(in the rows, 128 means zero)
Each path below is one point turned by a fixed rotation once a step. After each direction that follows a path, write how fast that rotation turns it, in degrees a step (0 if it stays still).
Each turn is a multiple of 5 degrees from 10 to 175, or 0.
Each row of a path follows its step; steps can be skipped.
Rotation 1:
step 0: [136 118 134 130 133 133 125 135 128 128 129 119 116 128 120 121 130 126
 127 120 123 127 135 121 126 123 120 128 127]
step 1: [132 135 120 128 134 125 127 125 122 127 129 129 129 124 134 134 125 132
 137 119 131 120 133 140 128 117 134 122 123]
step 2: [124 120 125 136 129 124 133 125 121 117 135 123 134 131 116 133 131 127
 122 131 137 135 131 126 132 131 125 122 133]
step 3: [127 124 134 134 129 128 120 139 134 132 126 114 126 127 131 129 123 122
 122 134 130 124 124 133 126 116 134 132 121]
step 4: [145 131 121 127 137 120 130 130 127 127 134 132 130 125 132 137 120 131
 125 128 123 130 123 128 118 131 123 125 134]
step 5: [130 126 127 124 127 130 125 126 117 137 131 115 122 137 120 127 128 125
 126 131 124 130 141 127 132 135 135 124 127]
step 6: [121 122 129 132 132 127 115 124 131 126 133 131 124 121 136 133 132 121
 133 129 130 125 128 141 119 129 123 122 123]
step 7: [130 127 118 129 133 120 135 134 133 134 134 129 120 128 120 128 130 128
 124 127 129 137 124 120 135 120 122 117 124]
step 8: [130 129 122 121 126 129 124 133 130 124 125 121 131 129 127 133 129 112
 128 123 130 119 136 125 122 122 141 126 133]
step 9: [132 132 133 139 133 118 122 121 119 122 141 126 123 124 129 134 131 125
 126 120 128 126 122 125 130 130 124 135 128]
[129 131 126 129 128 122 128 126 128 126 129 129 127 131 130 126 125 130
 129 128 130 129 126 127 129 129 124 126 129]	140
[128 126 127 122 131 128 131 128 130 129 129 127 125 130 128 127 126 129
 126 127 128 124 126 127 126 125 127 130 131]	95
Rotation 2:
step 0: [128 131 133 132 133 122 122 126 131 125 126 122 140 118 124 134 128 131
 125 132 138 132 134 136 126 126 129 130 123]
step 1: [123 132 131 128 141 122 129 133 118 121 133 129 133 129 120 124 124 123
 132 129 134 130 128 130 132 123 127 125 120]
step 2: [122 127 126 130 130 127 129 129 113 138 131 130 130 132 123 135 132 125
 137 124 134 127 132 122 134 131 120 126 129]
step 3: [128 128 124 129 130 132 119 125 135 131 123 133 121 127 118 136 134 124
 134 135 130 130 129 119 130 129 118 129 125]
step 4: [133 123 131 120 126 122 120 121 132 128 127 127 132 122 120 135 133 129
 127 134 141 127 122 133 122 128 125 128 124]
step 5: [124 132 133 114 141 123 130 132 127 123 129 128 134 125 126 124 130 135
 130 133 134 122 123 130 129 127 126 121 124]
step 6: [118 127 131 124 127 126 134 139 121 137 133 137 132 121 124 128 132 130
 134 130 133 124 132 122 131 130 131 128 126]
step 7: [123 138 124 129 126 133 127 132 130 129 131 129 126 118 124 137 135 123
 131 137 129 135 137 121 129 131 124 128 131]
step 8: [130 129 126 126 129 127 127 122 128 123 127 131 126 117 126 138 126 122
 123 130 140 139 128 131 126 130 128 134 118]
step 9: [126 132 129 128 143 126 128 126 124 123 124 125 141 130 127 132 129 129
 125 126 136 125 128 130 127 135 127 124 118]
[126 127 125 126 131 125 130 130 126 127 129 128 131 128 128 126 126 127
 128 128 126 122 130 131 127 127 127 129 127]	85
[127 128 128 125 131 129 131 126 124 129 127 130 126 130 132 129 127 130
 128 125 130 128 126 127 130 130 129 125 126]	100
Rotation 3:
step 0: [121 124 131 120 133 126 129 114 120 126 121 126 127 125 125 130 132 125
 125 131 125 119 119 128 128 133 125 124 127]
step 1: [127 114 122 126 120 124 129 130 133 127 131 124 125 120 134 126 129 123
 120 130 128 131 127 127 129 120 137 133 128]
step 2: [129 131 121 132 128 128 133 122 117 131 127 125 141 131 125 117 125 130
 132 132 131 124 125 132 124 131 131 133 127]
step 3: [130 123 130 126 124 129 129 119 124 126 120 121 123 125 121 136 126 120
 128 128 126 124 131 121 136 123 129 129 118]
step 4: [125 116 123 135 134 121 131 129 126 126 137 131 129 130 132 121 131 126
 126 123 130 121 132 124 134 128 134 134 133]
step 5: [127 129 120 128 130 138 132 122 125 129 129 120 135 133 128 130 124 121
 129 135 121 128 129 120 118 133 126 131 124]
step 6: [129 116 123 129 126 118 132 124 125 127 123 131 123 134 123 129 120 129
 128 126 125 137 128 124 138 126 126 122 125]
step 7: [131 120 128 132 125 127 129 131 119 132 134 128 134 132 129 134 130 125
 128 122 124 116 131 129 119 126 126 131 138]
step 8: [125 120 127 128 127 128 124 126 133 130 119 121 129 127 133 121 126 127
 140 128 120 130 130 119 122 133 125 126 121]
step 9: [122 128 126 132 118 122 129 121 128 135 130 140 130 133 130 128 121 121
 128 127 126 129 128 128 134 120 123 132 131]
[125 126 127 125 127 129 126 130 129 125 124 125 124 125 126 128 126 128
 129 128 126 130 127 125 131 127 125 129 128]	140
Rotation 4:
step 0: [135 134 127 129 115 135 125 131 129 132 131 133 122 128 130 129 130 122
 121 133 130 135 118 128 130 128 117 126 136]
step 1: [134 125 120 131 126 137 132 132 131 141 124 128 141 123 120 125 122 123
 127 124 128 126 132 124 129 122 127 127 131]
step 2: [127 119 117 128 125 121 130 133 121 130 125 134 132 121 137 122 130 131
 127 136 118 130 125 131 123 128 124 122 122]
step 3: [130 127 132 129 128 126 116 124 134 127 133 131 138 125 133 125 131 128
 128 122 130 117 120 128 124 127 113 126 127]
step 4: [127 132 123 119 141 129 138 121 138 127 126 139 136 130 126 126 128 135
 126 131 129 130 129 133 127 125 124 127 133]
step 5: [113 124 123 133 132 124 122 126 131 132 124 133 127 134 129 121 138 132
 131 120 124 132 133 127 126 133 130 136 124]
step 6: [122 135 132 135 134 128 121 122 131 124 132 119 127 132 125 124 126 130
 126 132 130 133 124 143 125 132 127 121 122]
step 7: [125 126 130 128 126 131 133 131 141 117 134 129 127 131 111 131 136 126
 127 129 127 128 125 127 136 132 131 128 130]
step 8: [123 129 120 136 125 142 126 125 122 134 130 133 120 121 128 134 129 131
 127 127 132 138 124 129 136 133 135 129 130]
step 9: [125 126 126 128 120 135 123 131 128 135 117 116 128 128 122 125 122 125
 124 133 124 119 120 131 133 130 133 127 122]
[127 128 128 128 128 131 123 127 128 129 130 125 128 127 130 126 123 128
 130 126 132 128 128 130 128 128 125 129 131]	135
[124 127 130 129 125 129 131 125 127 131 129 126 124 129 125 132 128 127
 130 130 129 127 127 129 130 129 129 126 129]	35
Rotation 5:
step 0: [125 128 122 129 127 119 125 132 136 124 126 135 126 122 126 125 118 121
 126 136 133 126 131 130 126 124 141 128 123]
step 1: [131 133 130 128 129 124 133 126 128 119 133 131 123 130 126 126 125 139
 136 140 132 129 122 126 131 126 137 123 119]
step 2: [131 135 130 130 124 127 138 122 127 129 128 126 136 125 126 126 126 125
 133 132 131 140 117 133 129 126 122 121 121]
step 3: [126 131 124 129 127 122 130 128 136 126 123 125 133 115 134 126 118 125
 128 117 135 133 127 133 122 125 130 123 126]
step 4: [126 126 121 125 125 118 127 130 133 126 127 127 125 126 136 132 124 134
 139 127 134 118 124 125 134 122 135 123 125]
step 5: [129 128 125 121 118 121 133 125 133 125 127 123 135 133 121 128 129 130
 128 136 125 127 117 128 136 121 131 127 124]
step 6: [128 137 126 122 127 126 128 127 128 120 126 131 138 121 117 121 121 127
 120 124 136 131 120 130 129 124 129 130 126]
step 7: [132 133 118 133 123 126 130 132 128 123 130 140 125 122 131 121 121 124
 134 125 139 124 129 129 131 128 131 127 121]
step 8: [130 129 129 126 114 125 136 129 129 125 130 128 125 127 131 129 123 129
 137 135 124 133 132 132 132 122 138 126 119]
step 9: [123 134 132 123 132 124 128 127 124 127 123 126 136 125 128 134 122 129
 130 133 129 139 118 133 128 119 135 129 121]
[128 130 127 129 127 123 127 128 128 125 126 130 123 129 130 129 126 126
 126 127 127 126 131 131 129 131 128 125 130]	100
[126 127 130 127 131 126 125 125 129 129 126 130 131 126 126 128 123 127
 126 126 126 129 129 128 126 128 128 130 127]	115
Rotation 6:
step 0: [127 124 123 124 138 133 124 134 131 122 134 134 128 133 120 134 127 128
 120 129 116 126 131 120 125 130 132 132 123]
step 1: [126 129 132 121 120 124 117 124 122 123 136 129 131 133 128 129 136 127
 122 137 124 121 123 120 124 132 132 127 124]
step 2: [126 124 128 129 135 126 131 131 116 117 129 129 135 126 124 133 126 121
 118 127 117 127 126 117 126 126 130 128 129]
step 3: [126 134 129 122 127 139 126 126 129 125 127 130 127 135 130 133 137 131
 119 133 119 121 120 120 126 126 134 123 133]
step 4: [132 127 123 125 130 132 126 129 125 119 131 123 133 127 132 133 122 123
 119 128 123 128 124 119 121 134 132 121 116]
step 5: [123 125 133 124 129 141 134 128 124 124 137 126 132 134 126 128 138 123
 122 134 121 122 130 125 120 132 131 131 129]
step 6: [128 127 136 125 126 134 125 134 121 114 130 130 129 132 128 133 127 133
 123 125 124 130 116 120 129 131 133 130 118]
step 7: [129 118 133 126 126 135 131 124 127 122 132 122 130 129 133 133 129 121
 114 138 125 121 123 127 128 122 131 128 130]
step 8: [125 132 132 129 136 139 126 134 128 128 136 130 122 131 126 133 127 123
 122 127 123 130 119 118 123 124 134 129 120]
step 9: [133 126 126 117 124 135 124 133 123 120 140 127 129 131 130 131 133 126
 119 139 129 125 128 127 128 124 124 125 121]
[130 129 126 128 124 128 124 128 126 128 129 129 129 130 131 125 128 128
 128 126 132 130 124 125 130 129 128 127 127]	145
[128 126 126 129 127 129 131 127 129 128 122 132 127 130 129 129 126 130
 124 130 129 129 126 127 129 129 126 129 129]	95
Rotation 7:
step 0: [132 131 126 118 129 125 134 127 134 135 135 137 131 129 135 126 132 125
 121 123 123 129 131 136 129 138 125 132 128]
step 1: [125 131 134 129 128 132 124 128 131 112 136 135 125 131 125 127 132 128
 121 135 129 131 126 135 128 136 123 134 132]
step 2: [138 130 121 123 133 124 134 134 136 116 127 136 127 127 123 130 126 129
 124 127 132 129 124 131 130 124 119 120 126]
step 3: [133 128 127 127 133 128 130 130 124 137 137 141 131 128 129 121 127 127
 127 127 129 129 130 142 123 134 122 123 129]
step 4: [128 126 127 122 133 130 129 122 125 113 132 133 136 126 126 120 130 123
 125 135 125 133 129 135 133 133 129 134 132]
step 5: [136 132 123 119 130 129 135 123 134 122 130 139 124 128 130 140 133 130
 122 125 126 130 128 131 132 129 123 127 124]
step 6: [133 127 135 133 127 130 126 130 132 130 131 139 127 130 121 125 132 124
 119 130 133 136 126 137 123 135 118 123 130]
step 7: [132 124 119 125 132 128 133 135 136 116 130 132 136 124 127 117 126 122
 125 128 128 127 128 132 131 132 125 130 133]
step 8: [130 138 118 120 132 127 129 129 123 125 138 137 126 131 133 132 131 132
 124 127 127 126 134 137 128 134 122 129 127]
step 9: [130 129 139 123 130 123 128 122 128 120 131 135 128 133 123 123 129 127
 121 136 127 136 123 137 128 128 120 125 127]
[129 130 129 129 127 130 127 128 124 132 131 131 127 126 129 129 128 132
 125 129 131 127 129 127 124 129 128 130 130]	140
[129 125 128 129 128 132 130 123 128 131 125 129 130 126 127 131 131 125
 127 128 127 131 129 127 129 129 130 129 127]	60
